In the data rows, 128 means zero.
Here is a table of points, one per row:
[139  91 135 154 164 146 130 171 105  57 111 100  70  79 163 162 148 146
 149 163 157 142 163 130 129 177 106 126 122  53  94 126]
[128 186 156 150 198 143 144 163 126 126 117 107  85  99  72 167 143 154
 180 110 132 147  55 108 117  94 159 125 122  87 145 151]
[ 83  89 112 135 107 171 154 127 145 135 102 183  75  68  95 164 103 163
 155  87 131  88 195  84  97  86 173 119 177 147 145 162]
[151 154 163 103  98 112  80 106 150  85 122 185 141  80 123 187 148 108
 144 108  69  77 154 128 174 129  76 129  70 103 138 104]
[132 174 132 156 147 135 109 136 131 128 176 148 149 157 115  93  97 154
 155 126 141 168 139 118 130 156 121 119 111 138 104 168]
[111  92 137 134 141 137 119  84  60 166 168 130 146 108 143  75 141 147
 106 141 114  55 111 168  80 108 121 148 111 108 106 114]
[117 139  81 105  90 141 179 105 141 125 139 154 182  79 170 127 107 160
 159 102 116 149  83  81 125  99  85 192 131 121  99 129]
[120 141  94 122  52 158 101 144 122 115 168  85  91 106 157 106  92 166
 108 157 152 161 101 126  88  80  73 164 127 171 148 166]
[ 41  54 196 135 117  95 136 166 159 123 121  86 143 134  95 109 151 139
 130 155  81 100  74  92 197 146 139 131 139 177 110 149]
[124 124 179 117  89  97 168 104  83  84 164 159 110 118 129 167 144 115
 164 126 182 107 128 140  91 132 114 102 126 162  89 193]
[145 130  85 140 107 130  80  73 106 144  64  92 153 112 107 148 112  78
  92 143 103  99 115 156 105 108 162 111  56 126 109 121]
[123 159 121 117 120 123 133 165 117 135 126 148 181 129 110 161 159 112
  92 155 142 117 149 141 144 156 148 133 122  96  72 170]
[103 202 126 143  98  86 144  88  46  55 162 128  88 164 142 154 151 121
  89 142  57 112 114 141 173 117 183 172 196 140 178 147]
[144 109 126 126 104 119 103 125  93 141 124 192 175 164 165 172 170 151
 142 166 175 183 118 164 165 148 196  99 137  97 119  90]
[157 182 155  84 179 123  91 110 179 127 133 128 162 138 116 127 141  86
  74 118 121 103 118 161 102  56  63  89 201 126  89 128]
[135 107 156 144 163  98 110 135  85 120 150 125 170 100 164 135 144 129
  96  94 179  44  49  51 107 179 140 177 137 114 174 139]
[ 94 133 142 115 133 123 174 104 118  67  94 130 125 123 144  90  76  90
 187 141 124  87 107 162 178 124 132 104 101 166  84  84]
[139 139 154 143 136 162 108  69  65 170 100 138 134 147  66  44  93  73
 166 125 154 146 124  89 164 173 108  87 151 116 170 154]
[118 182 124 149 159 111  89 168 138 129 148 163 137 124 177 112  74 127
 182 123 109 172 125 119 127 161 141 116 120 153 141 143]
[111 159 158 115 129 186 127 134 153 128 178 135 123 180 139 134  97 134
 131 180 139 100 142  96 121 172 168 124 124 195 116 133]
[ 87 144 115 204 106 137 137 182 115 160 135 139 186 127 114 137 128 120
 136 147 103 117 141 108 106  95  97  93 167 110  92  91]
[130 147 107 101  77 102 182 114 117 173 128 105 101 200 170 153 133 143
 170 124 128  73 152  96 121 136  95  51  72  87 174 121]
[ 91  75  47  62 214 108 152 170  95 140 135 172 149 138 161 134  82 127
 108 144 135 135 175 154 170  87 132 113 104 139 143 177]
[ 92  69  89 169 169 152 150 131 107 143 184 155 112 120  55 112 145 116
 107 165 131 106  93 186 131 101  69 101 108 163 137 107]
[142 103 185 143 116 139  66 144 125 153 176 129 126 161 128 125 149 114
 136  97 126 136 189 150 160 115 142 203 128 146 151 155]
[190 139 100 169  94  82  97 142 153 159 135  97  57  86 162  98 135 184
 100 126 131  80  67 112 211 144 128  85 113 132 126 133]
[160 107 175 164 143 110 169 160 124 140  65  75  93 204 130 113  88 140
 154 129  99 142 167 140 126 135 149 178 130 127  83 120]
[171 125  96 164 157 124 160  78 136  66 170  97 163 171 106 133 174 149
 144 125 131 131 178 117 130 149 146 143 120 163 164 121]
[146 108  87  60 132 123 123 156 111 126 146  82 115 113  64 180 128 124
 153  98 127 149  70 114  83 140 149  99 118 147 151 132]
[171  85  55  87 134 128 100 145 132 102 124 104 102 111  91 161 142 124
 139 116 109 133 105  66 100 101 166 125 109 149 110 100]
[ 98 151  99  62  69  81 176 180 126 175 129 146 107 137  77  95 182 141
 133 108  96 141 149 173 104 174 110 172  73  96 147 118]
[132 139 102 121 140 117 116 106 184 158 157 133 120 172 127 121 155 140
 137 131 129 119 111 131 143 157 119 115 138  94  95 151]
[149 144 167 150 149 139 166  90  83 149 144 146 105  93 136 167  76  71
  62 180 136 190 129 116 124 154 149 179 120 145  86  68]
[170 131 147 158 152 113 118 119 158 136 104 146 156 104 145 144  89 111
 144 136 122 121 138 187  97 136 148 128 111 138 193 162]
[123 120 138  72 104 165 158 119 118 111 133 113 137 183 175 152 148 139
 133 108  95 125 104  83  78  85  88 153 155 100 102 128]
[ 89 145 135  85 133 124 108  68 109 158  94  93 119 129  81 111  59 204
 125  96 146 137 110 179 167 158 120 178 160  99  93  78]
[182 131 130 120 180 122 110 102 186 134 148 167 132 150 156 126 136 145
 132 173 148 159 144 141 165 141 118 150 120 122 186 115]
[165 179 163 167 163 124 193 135 164 144  96 135 120  66  63  62 167 126
 109 169 108 134 142  82 105  81 147 164 128 119 114 176]
[122 105 108  77  86 176 126  89 171 135 111 154 103  97 107  64 172 147
 136 172 116 133 133  93  90  75 195 124  95 131 160 103]
[ 98 103 160 111  83  19  75  86 158 126  81 142 153 136  89 159 100 173
  71 160 161 155 152  90 104 147  78  56 100 124 143 133]
[137 147 157 131 146 145 134 134 138 149 166  35  71  71 152 171 130 140
 150 123 129 131 180 163 150 156 152 109 131 116  94 120]
[ 60 101 118 176 135  78 137 130 159 156 172 115  77  92 137 140 188  68
  93  62 166 193 135 122 127 126 116 126 154 130 113 111]
[160  81  95  96 108 164 126 106 119 121 111 169  99 100 129 117  96  75
 117 124  82 135 116 113 121 192 104 133 184 138 122 134]
[158  91  99  99  83 144 174 122 125 154 138 104 169 115 114 147  99  99
  97 108 107 135 125 137 149 130 166 125 177 148 156 140]
[143 163 156 132 125 176 124  80 132 169 136 148 165 147 161 165 146 136
 119 115 144 158 120 149 148 124 147 114  85 121 105 191]
[132  65 101 196 170 130 121 115 170 126  90 173 135 161 145 181 148 137
 130 138 117 126  92 154  86 127 131 166 139  98 132 175]
[ 79 130 140 153  97 188 157 157 171 117 114  82 138 133 139 149  75  36
  69 159 137 133 134 124 130 146  91 107  97  76 204 139]
[119 124 101 122 126 115 137 149 164 155 158 143 163 153 144 115 119 100
 155 122 136 129 163 152 203 114 119 137 112  81  90 121]
[181  97 115  90  85 131 157 186 138 114 112 142 114 115 130  83 117 104
 139 133 158 130 133 165 139 148 117 113 199 146 164 123]
[162 169 141 148 123  99 158 152 143 140 129 105 154 135 110 115 122 123
 130 159 207 105 107 143  93  61 178 149 157 111 151  94]
[123 124 125  87 105 141  88 165  93 135  71  90  77 116 170 142 169 142
 170 160 154 150 104  91 116  62  65 169 144 156 145 141]
[159 111 177 139 136 170 181 136 124  89 124 104 155 114 167 100 133 182
  54  48  80 181 110 140 154 116 117  61  95 121 151 102]
[ 95 142 135 105 153  85  72 144  88 104 133 127  90 122 151  68 112 100
 123 117 106 132 147 109  86 123 180 109 113 100 119 129]
[116 158 102 145 132 169 118 148 173  98  73 168  85 182 143 105 122 105
  39  32 204 108 118 138 141 131 138 155 123 161  83  79]
[137 150 158 166 170  85 149 129 125 183 113 169 122 142 180 163 150 122
 143 109  76 116 121 128  92 129  82  88 167 206 137  61]
[115  99 157 142 105 135  54 108 109  93 150 121 108 156  89 106 125 140
 147 127 149 162 137 149 142  94 124 125 121 109 126 116]
[ 63 142  97 108 141 142 110  77 143  95  47  62 172 116 164 125 198 150
 163 152 168 151 157 173 140 171 131 129 163 160 159 141]
[143 132  79 145 147  97  90 109 110  89 129 101 142 133 126  77  91 119
 133  91  83 128 152  93 102 132 109 102  97  98 104 146]
[162 158 132 134 147 184 120 191  91 128  75 130 175 121  93 129 174 184
 122 130 116  92 175 136 140 173 125 140 142 178 145 108]
[117  98 159 128 115 118 113 150 171 116 176 148 173 148 107 102  86 127
 159 103 106 113 140 128  94 114 136 148 132  96  99  51]
There is one direction along which these points spread out most. Take the direction at right angles to it along which they spread out most. Then take the direction at right angles to both along which they spread out most. Go by this last direction. How many in every 100 of the points above lie lower along it than each point below? Answers are rounded to whole numbers. More than half of the points above lie lower than the first one.
[159 111 177 139 136 170 181 136 124  89 124 104 155 114 167 100 133 182
  54  48  80 181 110 140 154 116 117  61  95 121 151 102] --> 23
[120 141  94 122  52 158 101 144 122 115 168  85  91 106 157 106  92 166
 108 157 152 161 101 126  88  80  73 164 127 171 148 166] --> 65
[160  81  95  96 108 164 126 106 119 121 111 169  99 100 129 117  96  75
 117 124  82 135 116 113 121 192 104 133 184 138 122 134] --> 20
[143 163 156 132 125 176 124  80 132 169 136 148 165 147 161 165 146 136
 119 115 144 158 120 149 148 124 147 114  85 121 105 191] --> 77
[ 89 145 135  85 133 124 108  68 109 158  94  93 119 129  81 111  59 204
 125  96 146 137 110 179 167 158 120 178 160  99  93  78] --> 47
[122 105 108  77  86 176 126  89 171 135 111 154 103  97 107  64 172 147
 136 172 116 133 133  93  90  75 195 124  95 131 160 103] --> 45
[ 87 144 115 204 106 137 137 182 115 160 135 139 186 127 114 137 128 120
 136 147 103 117 141 108 106  95  97  93 167 110  92  91] --> 3
[ 60 101 118 176 135  78 137 130 159 156 172 115  77  92 137 140 188  68
  93  62 166 193 135 122 127 126 116 126 154 130 113 111] --> 15
[132 174 132 156 147 135 109 136 131 128 176 148 149 157 115  93  97 154
 155 126 141 168 139 118 130 156 121 119 111 138 104 168] --> 48
[117 139  81 105  90 141 179 105 141 125 139 154 182  79 170 127 107 160
 159 102 116 149  83  81 125  99  85 192 131 121  99 129] --> 17
